In the rows, zero is written as 128.
One turn moves every row onto another: examples first, then more rows asked:
q_98: 146	134	114	114	103	134	103	130	134	157	127	131	112	132	94	119	122	114	115	140	148	117	111	121	136	90
q_574: 168	124	115	140	113	116	138	198	144	150	128	132	123	134	153	139	154	149	143	138	155	161	125	107	151	89
q_906: 153	139	111	104	96	128	97	140	142	167	132	123	116	127	95	120	123	105	120	148	156	119	101	116	140	94
q_13: 140	133	120	142	89	146	114	149	156	185	127	106	138	127	149	161	194	122	131	136	149	130	102	92	112	136
q_7: 155	122	148	164	90	96	105	160	107	134	118	114	146	131	136	128	151	110	146	134	139	118	154	112	87	106
q_240: 158	125	116	142	101	117	128	194	132	141	134	123	122	128	156	139	141	149	132	137	143	177	119	106	159	92
q_974: 150	134	103	113	108	136	106	141	137	153	138	119	111	129	92	115	126	108	123	135	159	115	110	123	141	95
q_418: 131	134	123	145	92	145	102	146	153	184	129	110	120	129	152	160	185	126	131	133	151	133	99	87	111	137
q_117: 160	109	119	137	101	112	130	200	145	144	126	127	115	132	156	154	145	140	146	138	137	171	128	117	144	89
q_25: 152	120	160	163	81	88	101	154	115	127	116	130	153	120	131	133	148	115	133	134	137	127	143	128	96	97
q_840: 179	138	126	133	97	128	102	148	166	172	167	132	154	127	162	137	170	92	108	143	143	114	100	96	117	110
q_878: 153	114	116	142	100	124	132	189	135	143	124	139	116	122	152	150	152	152	138	145	138	162	128	112	162	94
q_827: 145	131	149	142	107	117	80	162	170	133	153	145	148	137	154	171	159	102	139	133	159	132	114	105	115	145
q_285: 146	128	147	170	79	89	97	159	109	125	123	107	146	124	133	125	148	112	134	128	130	135	142	121	98	105
q_673: 145	131	141	140	105	129	89	161	171	141	153	142	151	127	145	172	164	97	141	128	166	129	115	102	117	150
q_723: 132	135	121	141	93	142	107	150	158	181	122	107	126	136	151	163	191	133	133	141	147	136	98	97	117	137
q_235: 177	140	135	142	92	121	94	143	164	179	163	132	146	131	164	133	170	101	103	142	145	120	92	95	112	105
q_819: 149	122	115	134	99	115	130	203	138	152	125	127	119	113	160	152	159	145	144	143	143	164	122	105	153	98
q_208: 154	125	112	110	99	131	103	143	150	159	126	113	100	139	92	122	121	109	127	143	147	129	108	131	134	94
q_110: 162	114	108	146	100	119	134	199	131	145	131	128	128	125	155	150	160	144	143	135	149	160	127	111	160	91
q_399: 161	133	108	122	102	130	98	140	144	154	130	123	112	144	83	116	128	110	131	145	162	112	117	123	142	104
q_150: 175	141	128	134	95	124	94	140	163	174	162	127	146	137	162	131	167	98	105	152	135	112	95	100	114	106
q_74: 160	111	155	154	78	91	98	156	118	135	121	109	142	131	131	133	138	101	140	137	131	129	142	127	86	96
q_619: 148	124	154	155	77	82	89	162	116	134	121	122	156	117	131	140	148	98	141	134	141	121	141	120	93	106
q_326: 155	120	155	161	84	94	104	154	107	129	121	112	159	121	127	130	148	107	141	131	153	122	140	122	92	101
q_800: 147	127	143	150	100	121	77	162	172	140	158	148	138	130	151	169	162	101	137	130	163	132	111	102	124	147
q_660: 148	138	108	124	95	124	90	138	137	151	131	119	116	143	86	119	119	111	117	132	154	131	107	124	145	97

q_399 turns into -> q_7
q_150 turns into -> q_827
q_240 turns into -> q_660
Now find these:
q_25 turns into -> q_878
q_74 turns into -> q_117
q_800 turns into -> q_418
q_673 turns into -> q_13
q_110 turns into -> q_974
q_819 turns into -> q_906

One turn moves every row onto another: examples first, then more rows asked:
q_404: 116	105	127	146	123	147	86	139	155	163	102	146	128	119	114	133	86	100	93	140	136	116	108	163	101	131	107	148
q_354: 148	97	141	117	136	130	89	149	164	171	113	164	117	135	109	119	103	96	104	136	164	96	93	117	137	121	122	132
q_640: 132	106	141	118	124	110	94	145	152	144	76	156	106	172	132	113	97	109	121	161	154	130	99	139	129	120	109	134
q_125: 131	110	107	143	119	113	102	117	130	151	87	146	100	141	106	136	91	119	101	135	145	118	142	122	114	137	124	138
q_802: 145	125	138	101	132	164	77	130	156	89	139	159	102	117	128	155	150	75	112	142	143	126	105	168	117	128	133	116
q_121: 138	127	118	93	124	162	70	126	196	98	140	140	129	117	129	161	127	99	113	157	134	138	106	152	118	135	152	121
q_876: 139	105	153	135	129	133	94	128	172	164	102	168	123	142	121	143	98	104	123	148	181	117	99	120	146	138	112	140
q_803: 139	143	107	67	163	145	105	129	145	104	135	142	94	134	121	154	114	90	113	144	130	144	115	129	120	166	108	111
q_595: 159	91	120	124	127	106	80	127	158	158	113	149	103	162	100	126	116	125	96	144	147	99	100	155	124	125	138	142
q_909: 128	142	111	82	126	156	67	146	181	95	131	152	123	134	127	149	121	98	106	158	113	144	115	157	101	125	122	124
q_511: 135	135	111	94	133	125	105	124	144	88	128	139	86	127	127	163	138	82	120	130	162	153	127	122	123	133	141	126
q_282: 133	137	111	104	124	141	83	130	140	76	128	147	104	123	125	145	140	94	100	136	119	143	116	176	107	129	117	144
q_283: 150	123	116	92	126	156	84	108	181	91	134	142	123	111	131	163	125	107	120	147	152	140	120	112	137	137	155	128
q_15: 128	110	144	129	115	132	76	149	153	156	84	153	137	129	134	124	88	118	95	148	124	123	106	164	110	142	109	150
q_351: 150	135	107	79	129	143	89	116	158	85	121	153	112	127	130	153	118	112	119	142	140	148	137	93	129	125	129	135
q_794: 136	139	122	118	125	150	94	121	161	98	147	154	107	98	114	169	139	79	110	124	150	132	127	135	134	149	140	120
q_987: 143	93	125	102	138	106	93	149	156	159	98	142	103	162	118	116	105	105	105	145	166	115	84	132	118	110	126	145
q_893: 131	110	138	103	127	112	91	152	139	152	64	150	110	160	142	126	92	113	112	153	152	134	109	132	105	130	115	138
q_919: 140	133	126	85	139	147	114	126	166	98	143	129	134	99	116	142	138	105	109	152	134	125	122	176	120	155	106	136
q_551: 130	121	119	142	116	98	101	122	157	150	89	155	113	158	109	138	96	128	113	147	160	128	121	123	139	149	113	151
q_886: 143	125	110	82	152	155	96	119	154	89	133	120	112	116	133	139	120	98	108	153	121	138	90	166	126	167	127	124
q_516: 138	129	134	59	150	138	120	143	157	100	134	129	117	121	130	135	134	91	118	156	141	140	119	166	109	133	100	126
q_122: 136	120	124	127	120	103	98	125	145	161	81	152	113	144	120	152	92	128	107	137	159	129	134	110	122	158	127	143
q_456: 136	145	106	71	131	145	79	141	158	87	119	160	112	140	129	143	115	105	110	150	117	150	133	120	108	118	109	132
q_590: 148	134	135	75	143	142	128	127	154	102	138	142	119	100	119	138	134	95	122	145	149	124	141	127	138	150	110	113
q_929: 160	122	132	75	142	139	116	111	160	95	139	132	112	119	118	148	152	108	122	157	153	119	128	162	127	151	130	115
q_185: 148	91	148	139	122	116	79	116	171	158	112	155	108	166	117	147	104	120	114	154	153	125	103	169	132	134	129	138
q_552: 137	110	107	131	124	95	95	136	162	168	117	144	112	144	93	131	97	119	92	128	146	114	114	126	130	138	127	151
q_213: 137	106	122	130	125	124	88	147	160	159	108	152	133	125	107	109	97	113	88	133	140	102	91	137	131	128	108	162
q_341: 141	85	124	140	127	134	84	108	156	156	99	136	103	149	114	153	112	112	107	153	168	109	103	167	102	132	148	136
q_38: 138	96	137	137	130	153	99	122	146	157	87	156	118	117	122	134	100	96	114	142	180	99	108	111	126	131	126	131
q_267: 139	139	118	72	141	117	127	129	149	101	139	129	107	123	114	144	129	106	115	144	131	143	151	148	118	149	107	123
q_365: 158	132	116	79	159	155	101	107	142	101	144	148	98	121	120	156	117	100	112	137	128	133	122	126	136	169	115	114
q_36: 149	101	159	126	128	141	86	126	161	170	94	165	125	127	129	155	100	109	115	142	176	111	112	117	132	151	132	130
q_859: 162	118	122	82	155	165	96	105	147	93	140	136	108	111	131	145	122	100	113	144	128	128	101	146	140	165	127	119
q_646: 124	143	115	91	132	142	103	145	135	79	117	147	107	111	137	137	127	77	110	129	141	154	115	129	117	123	107	144
q_279: 128	143	103	73	157	148	103	138	153	99	130	126	109	123	128	142	113	88	108	150	122	146	96	151	116	168	111	120
q_765: 128	96	133	113	136	130	94	146	134	155	82	149	94	157	128	123	92	92	110	150	152	125	112	142	94	106	114	126
q_539: 154	90	151	130	120	128	69	120	161	162	98	151	117	149	129	152	107	126	105	153	147	116	107	174	113	146	144	135
q_971: 127	108	146	146	113	126	85	142	165	153	101	160	131	139	121	116	86	113	105	149	126	125	105	161	137	134	100	147

q_516 turns into -> q_929
q_886 turns into -> q_365
q_646 turns into -> q_802
Now find these:
q_341 turns into -> q_125
q_354 turns into -> q_987
q_283 turns into -> q_456
q_185 turns into -> q_551
q_36 turns into -> q_893

One turn moves every row onto another: examples first, then more rows asked:
q_207: 143	116	115	111	125	143	117	141	132	123	69	128	122	164	123	122	137	129	130	116	121	103	134	128	129	118
q_19: 152	98	146	136	123	167	124	109	120	108	107	131	140	143	119	109	128	117	122	126	118	114	159	142	118	137
q_99: 141	116	148	131	126	131	98	125	122	144	172	135	134	123	129	125	157	144	162	119	128	94	116	130	138	125
q_654: 112	142	118	125	135	120	127	133	139	106	141	106	99	123	144	140	164	140	139	133	138	143	150	122	145	151
q_608: 106	178	130	118	131	139	113	111	132	141	136	113	120	93	123	126	159	138	127	125	114	116	127	151	115	139
q_32: 117	156	117	116	112	133	122	133	143	168	137	124	108	104	120	133	141	131	148	136	97	157	139	141	117	124
q_358: 102	135	119	119	114	126	121	109	130	171	121	102	120	107	134	124	99	130	118	122	122	125	117	147	130	155
q_772: 150	110	162	130	115	161	129	107	120	116	98	127	139	130	116	109	143	111	101	122	130	127	143	132	115	140
q_786: 118	156	125	130	134	137	85	133	112	149	129	135	120	105	143	160	108	138	103	131	147	127	138	109	113	127
q_446: 130	104	159	129	126	133	141	96	104	102	147	146	136	141	107	108	130	136	120	155	129	133	132	109	133	128
q_980: 143	112	143	133	130	146	134	100	99	89	146	147	151	151	105	116	126	128	133	135	126	130	139	121	136	118
q_349: 132	134	122	113	126	116	128	138	126	102	116	143	140	160	107	135	106	149	148	153	112	121	116	103	143	102
q_78: 138	113	137	139	124	124	135	95	93	95	141	148	133	143	97	111	127	127	126	147	132	124	141	116	142	117
q_781: 118	144	129	114	128	81	140	141	144	147	138	136	120	93	143	138	120	139	127	131	101	127	137	134	111	110
q_998: 147	111	150	151	120	158	117	118	110	118	103	129	142	128	122	102	126	114	107	118	112	109	148	141	105	131
q_780: 147	158	98	141	128	115	107	115	125	140	141	143	125	127	142	158	116	136	153	101	132	132	139	143	131	131
q_322: 121	157	104	147	144	140	128	148	127	125	137	123	101	120	147	145	127	158	111	125	138	139	122	122	98	123
q_257: 85	156	122	116	112	136	119	124	133	165	122	125	111	107	122	147	109	134	107	152	133	117	115	131	135	125
q_5: 108	110	101	158	140	122	122	139	116	150	156	140	106	126	138	140	119	140	139	133	120	103	145	148	119	142
q_463: 141	127	141	106	119	147	123	133	138	122	70	113	121	161	117	143	132	122	125	117	109	120	139	133	135	118
q_486: 161	101	138	144	111	166	121	110	123	120	105	142	127	138	121	109	136	119	108	120	133	108	149	129	106	130
q_826: 100	109	94	122	133	133	117	147	129	136	138	140	133	96	138	118	147	111	115	153	130	98	120	120	100	132
q_538: 100	158	147	126	138	133	120	122	132	153	158	117	133	117	144	120	139	123	125	122	142	101	104	116	129	154
q_546: 153	96	143	146	113	160	121	106	111	110	103	133	123	125	113	106	132	106	111	123	124	119	149	128	121	133
q_177: 128	121	126	111	133	134	128	126	116	103	110	145	148	169	105	139	130	136	145	149	119	123	121	106	150	101
q_875: 111	148	116	135	114	129	140	102	125	146	142	109	114	111	151	103	117	125	124	112	129	154	107	139	121	138
q_735: 112	135	149	133	123	83	127	142	127	149	142	146	132	88	155	132	119	125	126	133	127	135	134	111	118	127
q_460: 121	154	133	101	148	135	114	142	136	141	136	142	106	123	142	139	150	120	105	112	150	128	157	124	159	130
q_152: 143	105	135	136	111	137	121	95	98	97	152	150	136	139	97	119	123	135	129	145	135	121	140	111	125	123
q_362: 139	158	91	106	121	126	102	122	138	127	122	143	153	98	141	135	142	107	130	122	143	127	114	115	113	121
q_638: 140	136	127	107	103	136	110	163	146	141	132	130	132	117	120	119	172	127	162	133	132	113	143	145	124	114
q_664: 94	170	117	133	113	140	138	118	128	139	142	134	106	111	138	125	124	129	114	142	140	148	105	123	128	108
q_465: 143	129	132	121	104	118	101	142	138	144	154	124	135	137	135	130	159	126	181	130	129	115	126	120	139	109
q_86: 142	122	147	152	122	126	136	103	96	101	151	149	154	142	108	107	115	135	127	142	128	123	132	115	124	121
q_813: 122	151	134	127	130	105	136	142	145	129	131	116	119	89	143	155	130	138	116	106	105	111	119	140	101	123
q_891: 138	107	130	114	127	156	119	135	138	121	71	128	138	160	119	132	132	126	133	142	110	106	141	128	133	120
q_625: 124	133	88	123	141	104	144	134	124	142	142	100	128	122	143	113	125	143	117	130	123	140	125	130	88	133
q_809: 140	116	128	103	139	131	121	111	134	180	148	134	132	114	124	147	153	115	92	121	122	124	137	115	137	127
q_48: 125	120	112	104	123	112	117	127	108	100	114	137	130	166	98	134	123	145	151	142	123	115	125	108	148	110
q_589: 113	144	155	147	124	108	122	144	128	131	134	127	131	82	153	149	129	124	117	106	131	121	117	118	111	138
q_569: 120	131	108	105	131	100	99	120	111	166	134	112	147	107	137	130	106	123	109	136	131	129	142	116	105	135
q_173: 139	122	143	118	125	148	107	145	131	141	150	143	131	102	115	112	171	145	142	123	130	92	133	154	125	129
q_372: 122	121	138	103	132	119	136	123	122	108	120	132	117	172	109	141	117	146	143	151	109	127	127	111	154	106
q_771: 136	122	125	113	122	150	110	153	138	118	68	124	128	145	120	128	118	127	129	129	98	107	132	128	125	114
q_423: 150	109	123	116	121	153	123	134	142	119	69	124	118	151	115	131	125	118	124	122	115	106	130	123	137	123
q_866: 135	127	117	108	131	117	135	122	123	106	105	139	126	167	100	136	120	140	140	146	123	109	121	110	159	106
q_499: 111	138	133	126	117	128	129	144	145	181	162	129	120	127	142	127	120	116	147	134	124	142	119	105	132	137
q_153: 130	105	112	128	124	115	132	102	139	143	154	97	124	114	126	149	166	135	126	142	111	138	131	113	125	148

q_177 turns into -> q_891
q_664 turns into -> q_257
q_78 turns into -> q_866
Now find these:
q_499 turns into -> q_32
q_780 turns into -> q_362
q_349 turns into -> q_771
q_152 turns into -> q_48
q_99 turns into -> q_465
q_463 turns into -> q_772
q_569 turns into -> q_625
q_781 turns into -> q_813
q_809 turns into -> q_153

